A single turn carries every row of the set below to another of its rows. Some are shown first; where does it send the rows asked next?
k658: [  2  -3 -27  42   3  -9  17   1  -1  26 -24   9 -17  17  -3]
k814: [ 15 -27   2  21 -10 -38  -7  32  11 -16   7  10  10  18   8]
k671: [ 13 -21  21   1  11  -8  16  -9  25  55  -4  25   9   7  14]
k416: [  3 -18  10  13  -3  -2  35 -17   9  21   2   7 -13 -15  40]
k398: [ -3  -3 -14 -17  15  -4   4  17  -4  19 -33   2  -4   4  26]
k114: [ -6  -4 -11 -19   7 -12   3  20   1  15 -37   8   1   9  29]
k799: [ 12 -28  32  11   7  -9  14 -10  27  42   1  31  11  11  16]
k417: [  8 -11   2 -13  12  -3   9  34   2  55  -6  27 -15   9  -3]
k557: [ 17 -21  -2  20  -8 -43 -10  23  22 -17   4  17   6  22  10]
k575: [ -2  -6 -13 -14  12  -1   3  23   1  24 -34   5  -2   4  32]
k104: [  4  -2 -23  49   4 -17  17   2 -10  27 -13   7 -13  17  -2]
k363: [ 20 -27  16  12  19 -17  19   4  37  47  -1  29  10  -2  -2]
k876: [ 25 -24  -4   2  -1 -10   7  37  25 -21  21   7  -4  -1  12]
k690: [ -1 -17   5  15  -7  -2  34 -20  13  24  -8  12 -23 -10  36]
k349: [ 14 -14  12 -16  11   2   6  41   0  42   0  26 -19  16   3]
k943: [  6  -4 -10 -16  12  -6   3  24  -7  17 -37   2  -1  11  28]
k673: [ 32 -25  19  29  -6 -30   1  17  13  -6  26  -3 -13  20  18]
k877: [ 33 -23  17  27   5 -25  -3  14  25  -5  24  -1 -22  19  16]
k111: [ 30 -27   5   6  -2 -10   8  36  17 -17  21  -4   4   4  15]
k484: [ 31 -17  11  -4  -1  -6  19  35  14 -19  15  -4 -13  11   2]
k458: [  2   5 -28  42   2 -19  13   5  -7  34 -15  11 -16  19   6]
k166: [  8  -3 -12 -16   8   1   7  16   2  19 -40   4 -11  11  30]
k174: [  5 -11   1  18   0   2  34 -19  15  30   2   7 -12 -11  41]
k304: [ 39   6  -9   0   0 -29  28  14  18  41   3  34   3  18  -7]
k705: [ 17   3 -15  10 -11 -19  30   3   7  48   5  39   6  15  -8]
k462: [  1 -12   3  13   3   0  32 -23  11  25   1   2 -15 -13  36]
k567: [ 39 -20  28  15   4 -32 -12  20  17  -3  16  13 -17   1  13]
k879: [  4   5 -19  44   7 -20  12  -1  -4  31 -14   3 -21  27   0]
k204: [  0   5 -27  39   5 -20  13  -4  -9  29 -14   7 -16  18   1]
k227: [ 22   2 -17  16 -12 -14  30  12   7  32   7  41  12  21 -12]
k169: [ 29 -21   9  25  -4 -38  -7  18  21 -13   9  25  10  -3   0]
k623: [ 44 -10   2   7   3 -18  -1  35  14 -13  17  13  -4  -4  -1]
k130: [ 12 -23   3  19 -11 -32  10  22  18 -23  -2  13  15  18  -8]
k244: [  1 -13   2  13   1   5  39 -14  15  21   6   3 -16 -16  32]
k112: [ 13 -17  12 -14   8 -24  11  36  13  46   1  36 -22   1   2]
k625: [ 19 -28  35  22  -2 -32   3   9  17  -6  11   1 -20  23  10]

k799 turns into k227
k658 turns into k166
k575 turns into k174
And these:
k417 turns into k671
k557 turns into k876
k567 turns into k169
k879 turns into k114
k104 turns into k943
k204 turns into k398
k673 turns into k814
k304 turns into k112
k625 turns into k130

A single turn carries every row of the set below to another of its rows. Some are shown first; where does it send the rows asked next?
k63: [ -6  -2  18  17  10  -3  -8   0 -11  25  34 -22  25   4   0  24 -11]
k549: [ -7 -10  12  13  -9  -2  -3  19  -7  28  24 -14  24  11   1  26  -2]
k603: [  2 -13  11  14   0 -10 -14  15  -9  21  25 -19  29  12   1  24  -2]
k590: [-14  30  13   0  33 -12  14  -7  28 -15  26 -15  -5  24 -11 -35 -12]
k321: [-30  10  11  -9  36 -11   0  -4  16 -26   6 -14 -15  12   2 -41 -16]
k570: [ -2 -11  17  14  -5  -2 -19  18 -12  16  11 -23  26   1  17  20  -5]
k325: [-14  20   4 -11  29  -7   6 -19  41  -3  -4  -9 -23  11  -1 -22 -26]
k356: [-10 -13   9  13   0  -3 -20  16 -17  19  13 -19  24   2  13  24  -4]
k453: [  2  17 -18 -12  -4  -1  -1  26  31  -3 -14  -6 -14  23  12 -29   5]
k637: [-11  20  -9   0   4 -13   2  33  22 -21  -5  -8   7  35   5 -31  12]
k900: [ -8 -18  23   7  18  -8 -16  -6 -11  19  32 -23  18   1   0  19 -17]
k319: [-12 -27  17   5  14  -8 -24   3 -16  14  18 -21  16  -1   7  18 -14]
k653: [-14 -11  22  12  16  -2 -15  -4 -16  21  28 -22  17  -4   5  21 -17]
k757: [-24  15  -5   6   9 -10  -3   6  15 -23 -10   0 -14   6   6 -51  -8]
k576: [-19 -16  26   9  12   0  -5  -3 -10  25  32 -18  10  -3   0  20 -20]
k548: [-14  24 -12  11  -3 -11   1  16  20 -19  -8   1  -5  17   4 -45   4]
k702: [ -6  36  -7  16  -2 -12  13   8  26 -11   8   0   0  22  -6 -43   3]
k53: [-12 -17  21  10   5  -2 -22   8 -15  14   9 -24  18  -7  18  17 -14]
k370: [-12  15   3 -18  28   1   2 -10  31  -4   5 -14 -30   5   4 -35 -20]
k329: [ -7  15 -17  -9   1  -8  -4  16  38  -7 -29  -2 -12  22  12 -17  -4]
k918: [-28   4  -4  -9  18 -10  -8  21  14 -29 -12  -9  -7  20  13 -38  -1]
k684: [-30  11  -7 -12  21 -10  12 -18  31  -1   7 -23 -27  15 -10 -34  -7]
k491: [-23   8 -25  -8  -4 -11   5  13  30  -4 -14 -17 -15  26   1 -29  13]
k524: [  0  36   0  -1  17  -9  15 -11  49   5   6  -9 -10  24  -8 -16 -15]
k853: [  0   0  28  17   8  -2  -8  -3  -7  22  31 -27  24   0   5  20 -15]
k386: [-34   0 -17 -14  11  -9   2  -2  25  -6 -12 -20 -27  14   1 -34   0]
k278: [-10 -11  29  12  14  -2 -16  -5 -12  17  23 -27  15  -9  12  17 -20]
k651: [ 12  35 -11  -6   2  -3  13  14  41   5   9 -10  -9  28  -1 -26   2]
k874: [ -8  -7  22  13   2  -3   2   3  -4  31  37 -18  19   7  -4  25 -11]
k829: [  2  -8  19  13  10  -9 -10   2  -6  23  35 -22  25   9  -3  23 -10]
k959: [ -6 -24  10   8   1  -9 -24  17 -15  16  14 -20  23   6   8  22  -5]
k88: [ -4  -2  12  17   0  -3 -12  11 -12  24  24 -20  29   7   6  26  -3]
k261: [-23 -27  18   3   6   0 -14   6 -15  19  14 -17   8  -4   8  18 -16]
k817: [ -2  35   1   5  13 -15  16  15  30 -14  20 -12   8  38  -8 -30   6]
k60: [-23  23   3   6  18 -10   6  -9  19 -18   5  -3 -16   5  -3 -50 -14]
k510: [-13   6 -10 -20  14   1  -8  11  25 -10 -16 -10 -27   7  15 -35  -9]
k514: [  4  -1  21  19  -3  -4 -10  12  -5  21  25 -24  29   6   9  23  -6]
k908: [-16 -23  11   8  -8  -1 -13  21 -13  20  11 -14  17   5   9  23  -5]
k587: [-18  25  -9  -4  12 -13  20 -12  39   5  16 -24 -16  26 -17 -28   1]
k65: [  5  31 -12  -1   0 -11  10  10  47   3  -8  -5  -3  32   0 -13  -2]
k543: [-17 -17  15  10  10  -1 -22   5 -20  17  16 -21  17  -5  12  21 -13]
k529: [  4  33   2  -9  20  -1  15  -8  41   6  20 -13 -18  17  -7 -30 -13]
k863: [-12  36   2  14  12 -11  15  -8  26 -12  17  -4  -8  14 -10 -47  -9]
k179: [-20   8  -6 -14  19  -7  -6  -3  33 -10 -26  -6 -24  10  11 -24 -18]
k924: [-12  24 -20  -2  -4 -13  16   7  38   4   4 -19  -9  33 -11 -26  14]

k491 turns into k587
k863 turns into k757
k319 turns into k603
And these:
k179 turns into k65
k637 turns into k590
k63 turns into k543
k549 turns into k576
k453 turns into k529
k570 turns into k853

A single turn carries every row of the set below to another of its rows. Some are shown first; where does it send the rows asked next?
k753: [ 21 -15  -7  -3   3 -29  -5  -5 -11  24  -8   1  19]
k201: [  2 -19 -11  15  -1  11 -11  -7 -27  -4 -21  -6 -12]
k479: [-15  19 -24  19  -1  22  -9  30  -7   2  -9  12  -1]
k789: [ -9  -1 -20  -4   9  30 -17   2  35  -2  19  21  -3]
k439: [-27  -6  22  -2 -17   4  15   9   6 -13 -15   0  -1]
k528: [20 33 -8  5 21 -5 13 10  8 23 19  1  2]
k759: [-32  23  -9   6  10  10  11  28   5  19   2  12   1]
k392: [-17   0   0 -31   9   7  -6 -16   2 -14 -11 -24   5]
k367: [  4  -3   9 -12  17   8  32   9   3   1  26  35 -11]
k846: [ -7 -12 -16  -4   1 -15  13  13   2  15 -20  -5  38]
k747: [ 20   1  -5 -12   4 -16 -33 -17   6  18  -4  16  -5]
k602: [ -5  -6  15  19  10   5  -9 -15 -20  -2 -27  -1  -7]
k466: [  8 -23 -10  14   0  11  -6  -8 -28  -4 -17   0 -14]
k16: [ -4   9  18  -9  14   4  -4 -17   6 -18  36  22  10]
k687: [ 17 -25  -7 -11   2 -19  21   3   1   8  -6  10  28]
k604: [ -4 -13  -4 -15   7 -16  10  -3 -15   2 -12 -26  26]
k798: [  9  29  -2 -10  23   7  29   5   4   4  19 -13   8]
k677: [ -2  29 -30   5  11   5  17  24  11  15  15   2   1]
k527: [ 19  10 -18 -10  18   8  35  10   9  -3  28  10  -4]
k739: [  3  -9  20   9 -18 -11  -3   8  10   9 -10  31 -11]
k919: [  2  -6  12  -4  12 -28 -19   0  -4  33  -2  20   8]
k354: [-29  30   3   8   8   2 -24   1  10   5  18  13  15]
k435: [-27 -10  18 -26  19  -5   9  -5 -10  -1  -4 -14  17]
k406: [ 19  -8  -3  -1   8  23  20   6 -12 -26  14  29  -8]
k210: [ -2   1 -35 -13  15  23 -15  -8  16  -9  20   0 -19]
k507: [  0   5 -34  -9  17  19 -21  -7  17  -3  19   6 -18]
k960: [-12  -4 -17  -9  11  32 -11   0  31 -10  21  19  -3]
k390: [  2  -9  18  17  10   5  -8 -17 -20  -3 -24   2  -9]

k753 turns into k677
k846 turns into k798
And these:
k354 turns into k439
k479 turns into k392
k789 turns into k602
k507 turns into k201
k759 turns into k435

